Rotation paths and how fast each direction turns (degrees a step)
Each turn is a multiple of 5 degrees from 10 to 175, or 0.
Each row of a path follows its step; steps can be skipped.
path 1
step 0: [-19  27  25  38  16  19  27  16  -2  29   4  19  15  -1  16  18  13  24
  13 -31   8  10   5  21 -29   1  -2  17   9   6  19  -7   0  19  14 -16
  16  13  -4  10   6 -11  -1   5  15  12 -13   6  38  -2   7  29   7 -22]
step 4: [-29   9   4  30   1   5 -25 -33 -34   9   8   9 -28   2  17   7 -15  21
   7 -12  -1 -17 -19 -10  20   1  -5 -36  30  19  21   2   6   7   6   3
 -11  -1   4 -20  16 -17 -14  15  26 -20  26  -9   5  -3  26  -1  16  18]
step 12: [ -5 -17  -9   2  28   3  16  11   7  -9 -22  17  11  -7 -21   6  17  16
   3  13  56  -1 -15  -2   3  16  10  -5  13   0 -14   6 -32  -1   4   1
  12  -3  -2   8   7  24  -9 -32  11  27  48  11   7   2  42  15   3   6]
step 15: [ 10  10 -25 -13 -16   9 -19 -40  -8  -9  20 -16   1 -26   7   3  18  37
 -15   4 -11   8  -9  11  16   6  19  -2  26  -9 -11  32  21 -27 -27  -4
  33  -7 -19  -7   0 -16 -11 -13  -7  -1 -11  -1 -13  12 -30 -11  35 -11]
step 19: [ 13 -43 -14  16  15  20   5  -1 -14 -23   0  10  22  17 -17  21 -17   5
   5 -13  -8  32 -18  19 -12  15  14   9  -7  10 -10  -6  23 -33   8   9
 -16  14 -14  -3  15  23   3  -2 -25 -14  -9  18  20 -14 -25  -3   0 -43]
step 21: [-37  19  12   4 -17   7  27  -7   2  30  28  -9 -20 -12  16  15  10   4
 -47  -9  15   0  -1  12  27  -2  -5  12  11  10   7   7  30   4  18  -7
  21  -7   5  -5  19  10 -29  -6   7  22 -19  14 -11 -17  33  -5 -14  16]
step 22: [  0  14  -5   8 -16  28   5  13  44   1  -7  14 -28   0  -4  11   6  19
 -16   9  -7  -7  21 -17  12 -16 -26   8  12 -12 -14 -31 -18 -11  20 -23
  10  24  -5  15 -19  18  25 -12   7 -39  -4 -11 -22  16  -6 -26  16   3]
step 24: [ -9 -13   3 -23  12  -8 -25   7 -15  -9 -18 -16  36  -1  -1 -11  13 -41
  -4  18 -22   2   3  13 -28   9  10 -15  13 -11   6  22 -32   1  -4  -2
  12 -17 -19  -7  12  11   3 -33 -32  -7  -9   6 -14 -31  -5   2 -12  39]
Directions:
[ -6   4   5   7   6  -2  -4   0   1   2   6  -1   1   9  -5  -2  -6  -4
  -2  10  -4   1  -3   0  -5  -5   0   1  -1   5   1  -5   1  -2   4  -5
   7  -6  -7   7   0  -7   1  -1 -10   4  12   1  -6   5   2   4   3  -7]  60
[ -5   7   6  12   3   1  -9   0   3  -2  -8   0  -6   4  -2 -12  -8   1
  -4  -6  10   3   6  -1   6  -4  -6   5   1  -3   4  -2   0  -2   0  -5
  -6   6   2   2  -4   0  -6  -3   0   6  -7   1   3  -3   2   1   3   4]  85
[  5   6   0  -1  -1   3  -5   5   3   9   7   6   1   1  -2   0   3   2
   7 -10  -4  -8   5  -7   1  -3  -6   1  -5   4   4   0   8   5  10  -6
   3   7   4  -5   2  10   2   0   4   0   7   1  -8   2   3   4  -2  -1]  85
[  1  -6  -6   8  -6  -5  -9 -11  -6  -1   1  -5   2  -2  -1  -3  -2   1
  -2   4  -1   5   1  -2  -3   8   2   4  -1   5  -3  -9   3  -1   1  -9
   2  -3   6  -7   5   2   4   7   4   6   1   8  -2  -2  -8  -1  -8   6]  65
[ -2   3   4  -5   7   6   4   4   3   1   3  -4   1   1   3   4  -5   1
  -6   7   0   3 -12  -9  14   2   2   5   5   7  -1  -1  -5  -3   0  -5
  -9   3   4 -10   6   4   4   0   0   6   1  -6  -1   2  -1   0   4   1]  45
[-3  0 -1 11 -5  3  0  9 -3 -4  2  1 -7  4  1  4  1 -4  2  2 -3 -8 -8 -1
 -3  8  2 11 -3 -3 -9  6  3  1 -4  1  9  7 -1  2 -5 -3  3  3  3  5 -2 -3
  1  2  4 -2  7 11]  65
path 2
step 3: [ -6  40 -13  -8   6 -20   7 -14   7  -2 -17  -2  30  -6 -21  -1  20  18
  -9 -10  -1  27 -28 -15   7 -11  31  12 -17 -13   5  -3  22  53  -7  -3
  25  -6  -8  28  14   4   3  -6   6 -20  24   9  -4   2 -34  16  -6  -7]
step 8: [  9  -8   0 -48 -33 -13   5  -9 -10  34   2  13   5   1   5 -14   3 -26
   3 -23 -14  -2  -9   2  -1  -2  13 -16   1  39  24  21  16  -8  18  14
   5 -14 -18  10  34 -35  -3 -13 -15   3 -26   4  -3   7 -23 -16   2  10]
step 9: [ 16 -17   5  19 -42   5 -11  -6   9   0 -22 -12   6  25  -4 -34  11   1
 -25 -10  11   5 -16 -26 -14 -22 -20 -28   0   4   8  -2  -6   4  -3   1
  15   0  15 -19  14  45 -34  -8 -15  -4  10  15 -26  -1 -21   1  -3  22]
step 10: [-11  12  -8 -18 -14  10   9  20  40   1 -20 -10  14 -14  46   3 -14  19
  -2   3  10  -5  -3   5  -7   5 -23 -13   0 -10  35   9 -14  -3  21 -26
 -12   8 -15 -15  30  -1  -6 -20  -3  21  25 -17  -7  13  18 -20  29 -22]
step 13: [  7   2  -7  -4 -17   0 -16  -1 -11  -5   2   7  14 -23   4   8 -15 -17
 -20 -31   4 -12  -7 -42   5 -22  -1  36 -12   8 -26 -18 -26 -28 -25  14
  21  -3   7 -11   5   9 -34 -12   0   7  23  30 -26  13 -19 -17  10 -11]
step 15: [-13 -15  -7  16  -4  -4  -9 -12 -45  -4 -16  -8   9  -6  -2  -7 -24  19
  15 -18   1  -5 -28  24   8 -12  16  -2 -18  -5 -15  18 -12  43   9   2
 -16 -23  -2   7   7  23   0  32  -9   3  39  15 -17   2  22 -11  30   3]
step 16: [ 26  -6 -35 -23  30  13 -11  -9   4   8  -8  11  -8 -35  29 -20  12   1
   1  -1 -16  13  -3  21   9  35  21   1  -9 -17 -11  30   3  -1 -11  22
  13  -5  17  12  36  -4   2 -25 -19  -2  -2 -16 -14  10  -2   7  15  31]
step 21: [  3  12  14  12 -10  -1  12   4  19  -5 -16  36  -1 -16  18  14 -37   8
 -21 -24 -20 -21  -6 -31  17 -12  24 -23 -21  -1  21 -10 -17  10  16  -4
 -14   3  -6  12   3   7 -12 -34 -30  15  21  -7 -28 -22 -13   8 -12   5]
Directions:
[  3   0   5 -12   5  -3  -4  -5   6   3  -3  10   2   2   4   0  -2  -1
   0  -4   1   6  -2  -2   2  -5  10   5   3   8   0  -4   4   2  -7   8
   0   2  -1   4  -4   0  -2  -3  -8   2  -4   3  -5   2  -1  10 -12  -4]  80
[  7   3   2  -8   7   0   1   8  -1   0  -1  -6   0   5   4  -8  -6   8
   1  -5   1  -1  -4   5  -3   1   9 -11  -8  -4   7   0  -6   5  -1  -8
   4  -1   0  -4  -2   9  -7   0  -8  -3   1  -3   2  -5   3   3   3   3]  65
[  0  -1   4   3  -4  -5  -3  -1 -13  -3   2   4  -4  -1  -3  -4  -2   8
  -8  -6  10   0   4   0  -2  -6   2  -1   3  -7  -4   8   0   4   8   0
   4   4   3  -5 -10   0   2 -11   0  -3   2  -1  -5   9  -4   1  -3  -8]  175
[  7  11  -1  -3  -2   9   6  -8 -11  -3   1   1   2   4   2   0   3 -10
  -8  12  -2   4   6  -4  -2   7   7   2  -5  -4   5   4   1   1  -3   1
   4  -6  -5   0   0  -2  -3  -6   0  -1  -2   0  -2  -5  -5  -2   0  -3]  135
[ -8   8   4   9   2   5  -7   2  -2   5   5   6   6   2   3  -1 -10  -2
  -5   1   2  -5   4  -2   5  -6   2   6   5   5   3   8  -1  -1   3  -7
   1  -7   0  -4   1  -2  -4   8  -4  -5  -2   5  -5  -3   6  -1  -4   9]  170
